Turns in one plane each, and the order they were made in; the first pair answered:
turn G:
[ -9 -10   7  -1  -8 -17  -4 -14  -6   6  -1 -12  -6 -28  -1   3  -3  -2]  ->  [  5  -9   9   9   4  -6   0 -10  -5   7   0 -16 -16   0  26   6  -3  -9]
[-16  -5  -7  -3 -23   5   5  21 -11  -6  10   7  16 -23 -20  -7  -8   9]  ->  [-16 -11   1   0 -15 -19  -1  -8  -8   8   0 -15  -2 -39  -4   3  -7   0]
[-23 -14   5 -12 -26   1   5   9  -5 -11  -1  -9   5 -21  -1 -19 -18   9]  ->  [-19 -16  11  -8 -17 -10   2  -6  -3  -2  -6 -23  -8 -22  18 -12 -18   2]
[  0  -8  -3   8   2  15  14  21  -5  -8  23  -6 -17  11  19  -7  -7  -3]  ->  [-11  -8  -7   0  -9  15  13  26  -6 -13  25   4  -4  -5  -6 -12  -7   5]
turn A:
[  6  -5   3  16  13  -1 -12  -8 -10  -3   2 -21   4  21  16   5   7  -5]  ->  [  5  -5   4  15  13  -4 -12 -10 -10  -3   2 -23   3  18  16   6   7  -5]
[ -8   2  -6   4 -19   6   6   3  -8  -7   8   3   2   0  -9  -1 -10  -4]  ->  [ -4   8  -8   2 -14   8   3   4  -4  -8   6   7   4   9 -12  -1  -6  -4]
[ 15   9  -8  10   7  34  -6  10   2 -16  -2   8  10  28   4 -10  15   4]  ->  [ 16  19  -6   2  20  13 -21 -13  11  -9 -17   1   6  16  -8   0  25  -1]
[  2  -6   4  -4  -2  -5  -7 -13   8   2 -10   4   4 -16  -7  -4   4  -4]  ->  [ -1 -14   5   1 -11  -2  -1  -8   3   2  -3   2   4 -20   0  -7  -2  -2]
turn M:
[  2   5   2  -4  11 -15 -12 -17   8   1 -12  -4  -2  -3 -10   8   9  -6]  ->  [  2  -7   7   7   6 -12  -3 -16   0   5  -4 -14 -12  -3  15   6   0  -9]
[  2   8 -10  -7 -15  -3  12   1  -2   0  13   2  16  15 -10  -4   9  -2]  ->  [ -3   7  -9  -9 -17 -14   9 -10  -1   4   9  -4  14   0 -14  -1   9  -1]
[-17 -11   5  22   6  27 -10  22 -15  -9  10  -6   4 -14  11   2  -4  -2]  ->  [-15   1  -1  14  12  29 -17  25  -9 -15   6   6  14  -7  -9   2   4   0]
turn K:
[ -5  -7  10   2 -11  -7   2  -3  -8   2   9   0  -2 -11   7  -8 -17   1]  ->  [  1   3   5  -2  -6   6   0  11  -5  -7   9  16   8   9  -5 -12 -11   3]
[  3  -1   2  -2  11 -13  -9 -20   9   5 -10  -8  -7  -4   5  10   0  -6]  ->  [  5 -10   2   9   2   6   4  -1   0   2   3  -5  -8  10  26   3 -10  -4]
[-10 -15  13   3  -4 -15  -1  -1  -1   6  -1 -10 -17 -15  16   3   1  -7]  ->  [-2 -8  6  3 -3 13  3 26 -1 -7  6 11 -4 17 14 -6  3 -3]
Pairs:
Between the rows of a pair lie two turns.
[ -4   6  10  -6   2  -5 -18 -12  13   2  -5   2   5  -7 -11   0   2   0]  ->  [ -3  -3  14   2   0  -8 -13 -15   9   8  -1  -8  -5  -9  10   2  -4  -4] => G A
[ -8 -15  -6   7 -24  24  17  27 -14  -9  20  12  12  -3  -1 -13 -13  10]  ->  [-15   2 -10 -12 -14  -3  -4   1   1  -6   1  14  19 -26 -43  -4   3  11] => A G
[-14  -4   5   1  -9 -18  -5 -14  -1   7   0  -3   0 -22 -25  -4   9  12]  ->  [ -3 -14   6  17 -13  12  12  15 -11   2  17   1  -5  13  12 -13  -3  11] => M A
[  1  19  -5 -10   7  -6 -11  -4  12  -2 -12  12   8   1 -25   5  17   1]  ->  [  9   2   6  10   9  -6   0 -11   3  10  -6 -12 -17  10  29   9   6  -9] => M G
[-10  -8  -6  -4 -12  -1   6   8  -7  -2   8   0  10  -6 -13  -7  -8   5]  ->  [-11  -8  -5  -5 -11  -6   4   2  -5   0   5  -2   9 -11 -16  -5  -7   4] => K K
[ 20  22  -6  -6  20  -3 -17 -19  21  -2 -15  14   3  17 -20  10  21   0]  ->  [ 22  -7   3  20   6  14   9  -5   3   4   6  -5 -17  26  41   3  -3  -4] => K M
[ 11   0   0 -11  -8   5   4   3   7  -7  -8   5  -4   6  -1  -8   5  -6]  ->  [  8  -7   3  -7 -12   1   7  -1   5  -3  -5  -3  -9  -2   8  -8   1  -8] => K K
[-11   6  -5  -5   9   5   1  -3   5  -2   0   5   3 -10 -11   0   4   3]  ->  [-13  -4  -1   2   4   4   7  -4   0   2   5  -4  -5 -15   5   0  -3   2] => A M
[ 12  16  -4  10  15  -3  -3 -11  -1   2 -12  12 -10  -1   9  11   2  -1]  ->  [ 11  14  -3  12  15  -2  -1 -11  -2   2 -10   9 -11  -1  15  11   0  -1] => M M
[ -6 -14  -2  -2  -7   6   7   9  -6   3  13  -6   7   1   7  -9 -14   1]  ->  [-10  -5  -4 -13  -1  -9  -5  -7   2   4   1  -6  12 -13 -16  -4  -5   2] => K M
[-4  8  5 -2 -6  1 -2 13  2  0 -2 15  7  7 -8  4  4 -2]  ->  [-6 -3 11  6 -9 -7  3  3 -2  8  0 -1 -5 -5 12  7 -3 -5] => K M
[  3  -8   6   0   1 -11   8  -3 -11  24  -9   1 -11 -20  16   7   1 -11]  ->  [  8   9  -5 -11   6   6   2  17  -5  10 -10  27   8   1 -13   2  11  -5] => K M
[ -2  13  -7  -6  -4   5   9   9  -1  -6   6   7  14   8 -18  -9   7  11]  ->  [-12  -1  -1  -3 -14  -9  13  -4  -8   3   8  -9   5 -19  -9  -7  -2  10] => K A
[-12 -17  -5  -2   0   0  -8 -10  -1  -4  -6  -4   6 -10 -13   5   4  -1]  ->  [-10 -25  -3   6  -5   7   1  -4  -8  -2   0  -7   2  -5   4   2  -4  -1] => K G
[  3  10   0  -6   1   3  -1   7   1  -7   3   7   6   9 -13  -3   4   3]  ->  [ -4  -3   6  -1  -6 -12   3  -7  -3   1   4 -11  -5 -13  -1   1  -3   1] => G M
[ -7 -12   4  10  -8  -3  -3   8   1   6   0  -5  -8  -8  13   3 -10  -3]  ->  [  0   6  -3  -1   3   3 -13  12  10  -2  -7  12   4   9 -11   3   2  -2] => A K
[  6  15 -12 -14   0 -13  -2  -1   9   0 -11  11  25   4 -39   5   5  -8]  ->  [ -5 -20  -1   8 -26 -12  22   1 -13  10   9 -15   7 -18   8   0 -22  -9] => A K
[-11 -21  13   2  -6  -1   4   7  -1   2  -3   3   9 -22   0  -7  -7   6]  ->  [  0 -12  10   3   3  17   5  21   2  -4  -2  13  12   9   6 -10  -3   4] => G K
[ -6 -10  -4   5 -19   9  13  23 -13  -9  14   1   8 -15  -4  -2 -15   7]  ->  [ -2 -15   4  11  -8  -9   9  -1 -11   4   6 -20 -10 -21  19   9 -15  -3] => G G
[ -2 -14   6   1   4  -7  -9 -17 -10  -3  -8  -4   3 -31   3   3  -1 -17]  ->  [ 11 -14   7  11  12   9  -3  -6 -12  -5  -3  -3  -2  -2  27   2  -3 -22] => G A
[ 12  23  -7   2  18   6  -9  -3  21 -22  -7   6  15  23 -19  -6  20  10]  ->  [ 16   5   6  20  20  -2   0 -18  13  -8  -4 -21 -11  21  31   0  10  -1] => K G
[ -4  -6   6   0  -2  -1   4  -8   7   5  -5 -13  -9 -13  11   5  -1  -5]  ->  [ -7  -3  -1  -4 -10  16   9  12   5  -5   2   6   6  -6  -6  -4  -2   3] => K G
[18  6  4  4 20 -3 -6 -6 -3 -2 -1  4 -3 18 14  9 -2 -6]  ->  [16  2  6  6 18 -6 -4 -9 -5  1  0 -1 -6 14 20  9 -4 -7] => K K
[ -8 -11   9   1 -11 -15  11 -19  -7   2  -2  -7  -4 -21   1  -2   1   3]  ->  [ 9 -2  4  7 -1 13 16  6 -6 -7  3  9  0 24 14 -7  4  1] => M A
[ 8  3  0 -4  5  3  3 -3 10 -3  0 -5 -6 13  6 -1  5 -3]  ->  [ 6  6 -2 -8  5  2  0 -2 12 -5 -2 -1 -1 10 -5 -1  7  0] => M G
[  7   8   1 -12  -8  -7  -5 -10  16  -2 -11  -2  14 -11 -20  -2  -8  14]  ->  [ 10  -8   8   4 -13  -1   9  -6   5   4   0 -17  -2  -6  20  -2 -20   9] => K G
[ -9  -5   7   2  -1 -27  -6 -24   6  11 -11 -19 -11 -32  -7   4  -1  -4]  ->  [ 10  -9   5  20   3  16  12  15  -2   1   7  -6 -12  26  33  -7 -10  -6] => M A
[  0   5  -2  -5   5  -2  -3  -3   1  -5  -6   0   5   6 -18   4   4   1]  ->  [ -2  -5   3   2   2  -9   1 -12  -3   3  -5 -14  -5  -1   1   7  -2  -2] => G M
[ -1  -4   4  13  11   3  15   1  -6   3  16  -1  -7   9  26  -3 -10  -7]  ->  [ 5 17 -2 -1 29 -5 -3 -9  8  1  0 10  0 15 -4  3  7 -8] => A K
[ 14  12   0   0   8  16  -4   7   5   1 -12   8   7  20  -9   3  13   0]  ->  [  3   8   2  -7   3  -5  -9 -11   7   8 -17  -1   6 -11 -23   7  13   1] => G G
[ -8   1  -6   7  -2 -12 -11  16   2  10  11   1  24 -20  -5  -5  -4   6]  ->  [ -7  -1  -3   9   2 -20 -12   7   2  15   8  -7  17 -24   3  -1  -5   3] => A G
[11  1  5  9  6  7  1 -3  3  5  2 -8 -8 14 20  3  2 -6]  ->  [  2  12  -3  -7   0   4  -7  -1   8  -2  -2   9  10  -3 -23   0  10   3] => G M
[ -9   9  -6  -6 -10   8   5  13  -1  -8   5  13  12  -6 -31 -10  -3  11]  ->  [-16  -4  -2  -1 -19   1  10   6  -7  -1   9   2   5 -24 -19 -10 -12  11] => K A
[  2  11   1  -3   4  -8 -14  -7  10  -3 -11   5  -5   2 -10   2   6   8]  ->  [  5  -1   4  10  -3   6  -1   8   1  -3   1   2 -11  14  17  -3  -4   7] => K M
[ 11  -5   7   7   3   4   4   2   3   5   2 -14  -7   6  22   1  -3  -5]  ->  [14 10  0 -3  8 11 -2 11  9 -3 -1  3  7 18 -2  0  6 -1] => G A
[  0  11 -19   0   7   4  -9   4   4   3  -1   1   1  21   6   2   4   3]  ->  [ -8  11 -20  -7   2  -7 -13  -4   4   3  -5   1   5   1 -12   3   5   7] => G A
[  6   2   1   5  12 -11  -2 -11   4   6  -6 -13 -18   9  21   7   5 -13]  ->  [  5  15  -5  -7  17 -11 -10 -10  11   1 -13   0  -7  11  -7   8  15 -10] => G K
[  0  -1   6   3  -3   0   0  -6  -4  10   4 -11  -6 -17  19  -5  -6   5]  ->  [ 9 14 -1 -2  6 16 -3 10  2 -1  3  9  5 10  5 -7  3  7] => G M
[  4 -17  -5   8 -10  -9   7   1   2   1  12  -6 -14   6  29   4   0  -3]  ->  [ 13   7 -13  -7   6  -7  -8   1  15  -6   0  12  -1  23  -3   7  18  -2] => A K
[ 11  15  -2  -7  17 -12  -8  -5   5   3  -7   1  -1   9   3   3  11   0]  ->  [ 6 -3  2  6  1 -1  7  6 -8  4  7 -6 -7  6 27 -4 -4  2] => A K
[-17  -1   0   7  -9  -7  12   3 -18 -22   3   4  10  -6  10   8 -10   8]  ->  [-19   2  -1   3  -7 -14   7  -2 -15 -20  -1   4  12 -13   1  10  -7   8] => M G
[ -9  -1  -6  -5  -8   5   2   7  -2  -3   3   9   8  -6 -12  -4   3   5]  ->  [ -9  -9  -2   1 -12   3   7   5  -7   1   6   1   1 -10   3  -4  -2   3] => M M
[ 15   1 -16  -2   4  15  -1   9   5  -1   8  17   8  10 -30   1   7  12]  ->  [  6 -25  -6  14 -12   9  14   4  -8  10  19  -7 -10 -10   8   0 -11   9] => K K
[  7  -3  -3   7  -6  17   1   4 -12  -1   0  -4   6 -12   8  11 -22  19]  ->  [ 12  12  -7  -1   6  18  -8   5  -4  -5  -7   6  13   0  -9  13 -11  18] => M A
[  2  22 -12  -8   9  20  -9   8  -3  -8  -7  19  15  28 -11 -14  18   1]  ->  [  7  13   1   2  21  -6 -12 -24  -1  10 -16 -14 -12  16  25  -1  16 -13] => K G
[ -3  12   4 -12   7  -9  -7 -15   1   7 -12   0   2   7  -6   9  12  -3]  ->  [ -5   6   7  -8   5 -12  -4 -20  -1  10 -11  -8  -4   1   6  10   7  -6] => G A
[ 7  8 -4 -7 11 -2 -9 -9 12  2 -7  5 -2  9 -9  3  9 -4]  ->  [ -3 -11   2   1  -5  -7   0 -13   2  10   1  -9 -11 -12  10   1  -5  -3] => M A
[ 12  20   7  -1  15  -8 -11   2   5  -1  -4   6   0  20  13  10  12  -7]  ->  [  5  11  13   1  10 -22 -10 -12   2   6  -5  -7  -8   1  19  13   7  -8] => M M
[ -3  -1  -3  -2  -1   1  -6   2  -2  -4  -2   7   7  -3 -15   3   6   4]  ->  [ -1  -4   2   1   3  -9  -7 -10  -1   2  -5  -5  -3  -8  -3   7   5  -1] => A G
[  2   4   1  -3   3   4  -8  10  -3  -4  -2   4   4   8 -10   3  11   7]  ->  [ -5  -2   3  -4  -3  -7  -7   0  -6   1  -3  -5   1 -11 -11   4   8   8] => G A
[ 15   1   7  12  18   6   3  -4   5   3   2 -14 -11  24  28   3  -3 -12]  ->  [  4  17   0 -10  17 -13 -14 -16  16  -1 -11  -1   7  -5 -28   5  10  -4] => G K
[  0 -11  -1  11  -9  12  10  12  -8   2   7   0   2  10  16  -7 -12  -4]  ->  [-12 -12  -1   3 -18  -4   6   1  -7   4   3  -3   6 -20  -4  -6 -12   0] => G G
[ -5   1  -5  -8  -8  -2  -6  -6   7  -5   3   7  13 -13 -28   0   5   4]  ->  [  4 -14   6  12  -3  -2   3 -12   0   6   7 -15 -10  -2  22   5  -5  -7] => G M
[  9   5 -17   9  10  11   7  -9   5  11  -5  -9   6  19  13 -10  12  -4]  ->  [  7   8 -20   5   8  14   6  -4   6   7  -4  -2  13  20   1 -12  14  -1] => A G
[  7   2  -3  -3   7  -5  -3  -4   3   2  -8 -13  -4   6  10   5  -4  -4]  ->  [  4  -3  -2   1   0  -1   3   0  -1   1  -3 -15  -5   3  15   2  -9  -2] => A A
[  6 -12   8  19 -11   6  -3   1   3  22 -12 -23 -10 -15  15   6 -10   2]  ->  [ 14   5  -2  12  -5  30  -5  26   8   7 -11   4   9  16  -8   0  -1   7] => A M
[ -5 -10  -9   3   2  -7  -3  -3   4   2   5  -7 -10  -9  -1  12 -12   2]  ->  [ -1   1 -13  -2   8   1  -8   5   9  -4   2   5  -2   4 -15  11  -5   3] => K K
[-12   5 -10  -4   7  -5  -3 -20  14   4 -12  17  -1 -17 -25   3   4   5]  ->  [-11 -16  -6  16  -9  20  20   5  -3   1   9  14  -7  -2  14  -7 -15   7] => K A
[ -6 -20   2  10  -3  -5   6  -1  -7   7   2  -9 -12  -6  26  -5 -18  -4]  ->  [ -9 -13  -6   3 -11  12   9  21  -8  -6   8  13   7   2   1 -14 -17   6] => A G
[ -1 -17 -11  -3  -6  19   5  18  -1  -1  -7 -13  -5 -12   9  -3  -8  -3]  ->  [ -2  -6 -16 -13  -2  14  -5  14   6  -4 -14  -4   4 -15 -17  -1   1  -1] => M M
[  8   7   1 -20  -3 -29 -14 -11  10   9 -13 -19   5 -10 -26   2  12   5]  ->  [ 17  -6  -1  -1 -15  14  11  31  -5  -3  11  -8   7  31  11 -13  -4   8] => K M
[ -6  -4   8   0  12  -1  -7   4   5   9  13  16 -18 -14 -26   7   0  11]  ->  [ -6 -13  12   8  10  -3  -2   0   1  14  16   5 -28 -15  -6   9  -5   8] => G A
[  0  17 -10 -11   8 -10 -20  -4   1   1 -11  16  10  -6 -30  -3  11   1]  ->  [  1 -13   1  17  -5   2   5   4 -17  10   8  -7 -13   1  36  -7 -12  -5] => M M
[-13   5  -9  -1  -3 -10  -3  -5   5   0  -7   3   4 -25 -19  -9   9   4]  ->  [ -9  -9  -2  14  -5  -8   7  -8  -2   7  -1 -13 -11 -20  18  -8  -1  -2] => G A
[ -4 -13  14  12  -6 -12   4 -11  -4   6   1 -24 -12 -14  28   4 -13 -12]  ->  [ 10  15  -2  -1   8  18  -3  19   8 -15  -1  15  14  31  -7  -3   3  -6] => G M
[ -6   6  -7 -11  -8 -19   7  -1   1   7   2  -5  -1  -3 -14   5   8   0]  ->  [ -9  -1  -7  -6 -17 -10  15  11  -4   5  11  -4   0  -1  -5  -1   2   2] => A A
[  5   4   1 -12   0   4   0   9  24 -17  -2  14   9   7 -13   4   0   2]  ->  [ -2 -10   9  -7  -4 -16   1 -12  20  -5  -3  -9  -6 -19   5   9  -7  -2] => A M
[  5   5  11 -13 -14 -17   7 -12   8   5 -14   5  17 -13 -14   7  -2   6]  ->  [ 13   0  10  -2 -17  10  20  12   1  -2  -1  13  17  16   8  -1  -9   7] => M K
[ -7  -3  -4  -1  -1  -9  -3  -9  -1   4  -2  -8  -2 -11  -1   3  -2   1]  ->  [ 0 -3 -2  6  3  0  1 -3 -2  3  2 -9 -6  5 14  2 -4 -2] => G A
[ 11  -6   3   3   6  -7   7  19   4  -1 -19 -11   3  20   8   9  10  -3]  ->  [ -1  -6   0  -7  -6 -11   5  20   3  -4 -18  -4  14  -3 -20   6  10   5] => G G
[ -3  -3   0  -2 -12  10   2  12  -1  -7   6   7   9  -7 -11  -8  -6   5]  ->  [ -4  -1   2  -5  -6  -8  -6  -7   3  -1  -4  -2   4 -20 -15   0  -2   2] => A K
[ -8  -3   9   4   9 -12  -4 -23   1  13  -5 -11  -9 -18  11  12   0  -9]  ->  [-1 -3  3 11  3 24  9 15 -6 -1 11 10  2 18 18  0 -5 -4] => A M
[  6   3 -12  -7 -15  18  -3  30  -4  -2  20   7   6   0 -12 -19 -10   9]  ->  [  3  -4  -1  -3  -6 -18 -12 -11  -1  19   6 -24 -17 -29   6  -3  -9  -2] => G G
[  5   3   2  22   0 -28 -14 -24   0  -6  -3 -20 -15 -12  24   7   1 -12]  ->  [ 16  27 -10  10  13  -7 -22  -3  10 -22  -7  10   6  23  -7   3  16  -8] => K K
[  4   3   0   3  15   1  -1   5 -10  -3   1   6  -9   5  19   8   2 -12]  ->  [  0   4   1  -1  15 -11  -6  -6  -7   1  -5   2  -9  -7  10  12   4 -13] => M K
[-11   0  -1  -5   1  -6  -1  -5   1   6   0  -1   4 -10  -6  -2  -4   2]  ->  [-9 -4  1  0  1 -5  3 -5 -1  8  3 -6 -2 -8  6 -2 -7  0] => A G
[  4   4  -1  -4   2  -3  -5   1   6  -5  -2   8   2   5 -14   2   7   6]  ->  [  5   1   4   0   5 -11  -5  -9   6   1  -5  -3  -7   1  -1   6   6   1] => A G
[ -4  12 -10  -7   9   9  -2  15  -2   1  -4  19  17   8  -9 -12  12   4]  ->  [-16  -6   0   1  -2 -14   2  -7 -10  15  -3  -7   0 -28   9  -7   1   1] => G M
[  6   6  -2   0 -23  -3 -13  -5   6  -9  -6  29   8 -29 -18  -3   0  18]  ->  [ 11 -11   3  18 -29  12   3   8  -5  -6   8  20  -4 -13  23  -7 -13  15] => M M
